The rows of D fall into 3 groups, and each row is roughly a mix of its group's hidden directions; some rows fit no group.
D, 108 rows:
[[ -8 -26   9   8  -7 -22  -5  -6 -26  -3]
 [-14 -12   2  26  25  -8  -3 -10 -15  -8]
 [ 11  16 -13  10   8 -17   4  23  -7  24]
 [  9  -2   6  15  -5 -30 -11 -18   8  18]
 [-19 -28   7  22   7  -1 -18  -4   9  -4]
 [ 21  14  -6  14  -6 -16 -15 -24  12   2]
 [ -2  17  22  25  21  -4   8  -1  -1 -14]
 [-20 -22  14  26  18   3   6  -4  -2   3]
 [ -6   6 -19   5  -3 -19  21   2  25 -14]
 [-14 -20 -16  -4 -31   3   2 -15   6  -7]
 [ -7 -13  12   2   4  18  -2  19 -21 -24]
 [ -2   2  12  13  -6   1   8  39  -9  11]
 [ -5  23   7  12  20  26   8 -14   4  -5]
 [ 30  -4 -10  -1  -2 -15  -9  12 -14  21]
 [-25  27  15   8  13  10   5 -12  -2   5]
 [-10  15 -25  -1  18   8   0   1  25 -15]
 [-16  24  19   6  23  -5 -13   2  -6  12]
 [  1   2  -8   2 -35 -14 -23  -2 -12   1]
 [  6  13  -1   2  35   3  22 -14  -2   7]
 [ -9  -6   8 -13   0   1 -32   9  11 -24]
 [ -1   3   3  12 -21 -10 -27   1  14 -22]
 [ -6 -20  20  25  10   9  -4   4 -16 -14]
 [  5  26 -12  19  -4 -25  -3  12  -6  -8]
 [ 21   3  14  28 -13  -2   2   3  17  15]
 [ 16   6  18  21  17 -21   4  14 -11  -7]
 [-20 -21   7 -12  -1  14   5  27   4 -12]
 [ 36 -17 -17   6  -9  -5   1   8   1   6]
 [  5   7 -17  15  18  -1  14 -23  18  13]
 [ 12 -11 -17  -5 -24  25   2 -16   6   8]
 [-26  16  13  12   6   7 -17   9 -21  -6]
 [ 18 -12   0  -5 -23   0  -1 -32   7   2]
 [-14  -9  -4   2 -35 -17  15  -5  -3   8]
 [ 11  15  -2  17  -1  -7 -10 -35   9  -1]
 [-16 -17  -6 -18 -22 -12 -17 -12  12  -7]
 [ 18  -8   2 -13  -4  -9  -6  35   4  15]
 [ -4  24   7  14   4  -8   4   1 -15  31]
 [-20  23   8 -14  -3  10  13 -17 -20  -2]
 [ -3 -11   7  29  -3 -17  12   5  16 -19]
 [  8  15  -7   7   2  29  13 -26   3  -7]
 [  6 -19  17  -2  13  18   7  17  22  11]
 [  3   5  26  -7  -7  -1   4  33  -2 -15]
 [ 21 -13  17  -8   2  -9   0  -3   6  32]
 [ 12  -2   1  14 -21 -12  32  -2  13   1]
 [ -5 -10  14   3 -29   1 -25  15   5  -9]
 [-30  -4  11 -23   7  -3 -18   5   5 -12]
 [ 13  -3  -3  24  -6 -20  -1  12   3  28]
 [-10  30  16  11  22   5   3  -2 -10  10]
 [  6  21 -20   3  22 -16  19 -10  -7  -4]
 [ 20 -15  10  -7   0   1  12  31  14  10]
 [-18 -11 -27   6  13  11 -12 -16  14  -5]
 [ -9 -24  -3 -24 -17 -12  -4   8   0 -18]
 [ 22 -13   5 -22   3   6  14 -12  -8  22]
 [ 18  14  15  11  -8 -21  10  16   1 -20]
 [  8 -15  -7  21   0  17  20   8  21 -14]
 [  8   9   6   8  32   1 -22  12   7  12]
 [  6  -5 -13 -15 -15  -7   2  16 -18  29]
 [  8 -10   1 -15   6  11  16 -37   0  -3]
 [  3   6 -19  11  -2  -5  35 -13  15   2]
 [  4   9   0 -29 -23  -2  13  15  12  13]
 [ -8   1  18  14 -30   0  -7  19 -14  -8]
 [-19  13  -9 -14 -17  13   0 -27  -2  12]
 [ 20   6  15   2   9 -27 -11  -4 -18 -15]
 [-16 -11 -10   6  19  19  -6 -21  -2  20]
 [ 21   9   3  -4  26  -2  18   7  -5  22]
 [ 16  -5 -20  11 -18  10   7 -26  12   6]
 [ 14  -4 -21  -4 -19  10  19 -20 -14   5]
 [  6 -26  13   2 -16  13   4  15  24   4]
 [ -3   1   3  19   5 -18  14  14   4 -31]
 [-11 -18  21   7  12  13 -19   7 -20  -3]
 [-16 -21  -3 -17  12 -12   8 -17  21   3]
 [-24   2   6  -2  -4 -12   5  23  -8  27]
 [ 22   0  -5 -20  -4  -8   8  -7 -22  24]
 [ -1  10 -16  -9  17  -6 -20 -31   4  -5]
 [-15  15  22   4  26  -9 -19  -1   3  -8]
 [ 26  14  -9 -13 -22   9 -18  -1   8  -6]
 [ 11 -15  10  -8  12 -13   0  23  -8 -27]
 [ 13   7  30  -7 -14  -2 -10  25   7  -2]
 [  7   5  -8 -27 -21   0  19  -2 -12  18]
 [ 23 -16  -1 -24   4  -4   8  -7  19 -17]
 [-16   8   5  16 -23 -14  21  -4  -8  18]
 [  2  -2   6  -1  12  -8 -17  -8 -39  -1]
 [ 25  19   9 -11 -17 -18   9   0 -11  12]
 [  0   3  -8 -28 -14 -12  11  -6 -12  25]
 [ 13  15  -2   5  19  10   3  18 -12  27]
 [  3   4 -17   5 -11  27   5 -26  15   5]
 [  4   2   2   6  -9   2  38 -10 -21   0]
 [ 13  13   8   6   4  -4  28  13 -24  11]
 [  6  -6   4   8 -24  -6   3  35  -2  11]
 [-19 -30 -10   4  -9  10 -14   2  10 -17]
 [  6  -1  14 -17 -22  -5  25  11 -11  15]
 [-16  12 -18  21  -7  -5  22 -16 -11  -2]
 [  1   5  -3 -15  33   5  23 -10 -10  -1]
 [ 19  24   0  12  14 -14  16 -15 -11  10]
 [-32  -1 -12  -2   0   7 -25   1 -10  14]
 [ -5 -19 -16  18  -1  11 -20 -18  17  -8]
 [ -4  13  20   7  11 -26  -2  15 -19   9]
 [-22 -20  -7   7   0   2  -2  14  12 -28]
 [-25 -11   8   1  10   7  10  30  12  -3]
 [-28 -14   2   2 -23 -12  15  14   6   7]
 [ 19  15  12  20 -24 -14   6   2 -12  -4]
 [ 20   7   0  -3  33  20  -6  12  -3  -5]
 [  9  25   6  19  26 -10   7  15   3  -4]
 [-24 -24   5   2   9 -11  -4 -11  -9  22]
 [ -6 -11 -16  12  12  -2 -10 -32 -10  14]
 [ 14  12 -28  -1   0  25   8 -15   1  -8]
 [-37   4  16   8   5   0  11  16   7   3]
 [  6   9   1  14   0 -15  -8  14  19 -31]
 [ 17   0   4  10   8   3  -7   6  12  38]]
One row of each group comes first, with its name. Which group is each row after those in?
[-14  -2   4   4 -21 -10  30  13 -14   9] | W
[  3   3 -15 -13  -9  14  15 -18   8  30] | E
[ -5 -15  20   0 -24   9 -12   3   9 -24] | S

[-16 -12 -11  -9 -25  14  15 -15  10 -12] | W
[ -7 -19 -14   8  -2  20   3  13  30   6] | W
[ 24  10   0  -1   9  -6 -12 -22  -3  27] | S
[-13   4   6 -20  13 -17 -27   8 -17   4] | E
[-20  11  -4  20   0   1  19  -9  -4 -27] | S
[  4  15  14  22  16 -17 -21 -13   7   3] | W
[ 17   9 -16 -19  17 -17  -2 -17   4 -15] | S
[-23 -17  -5 -18 -18   0  13  21  -2   7] | W
[-9 -6 12 18 10 26 10 13 22 -7] | E
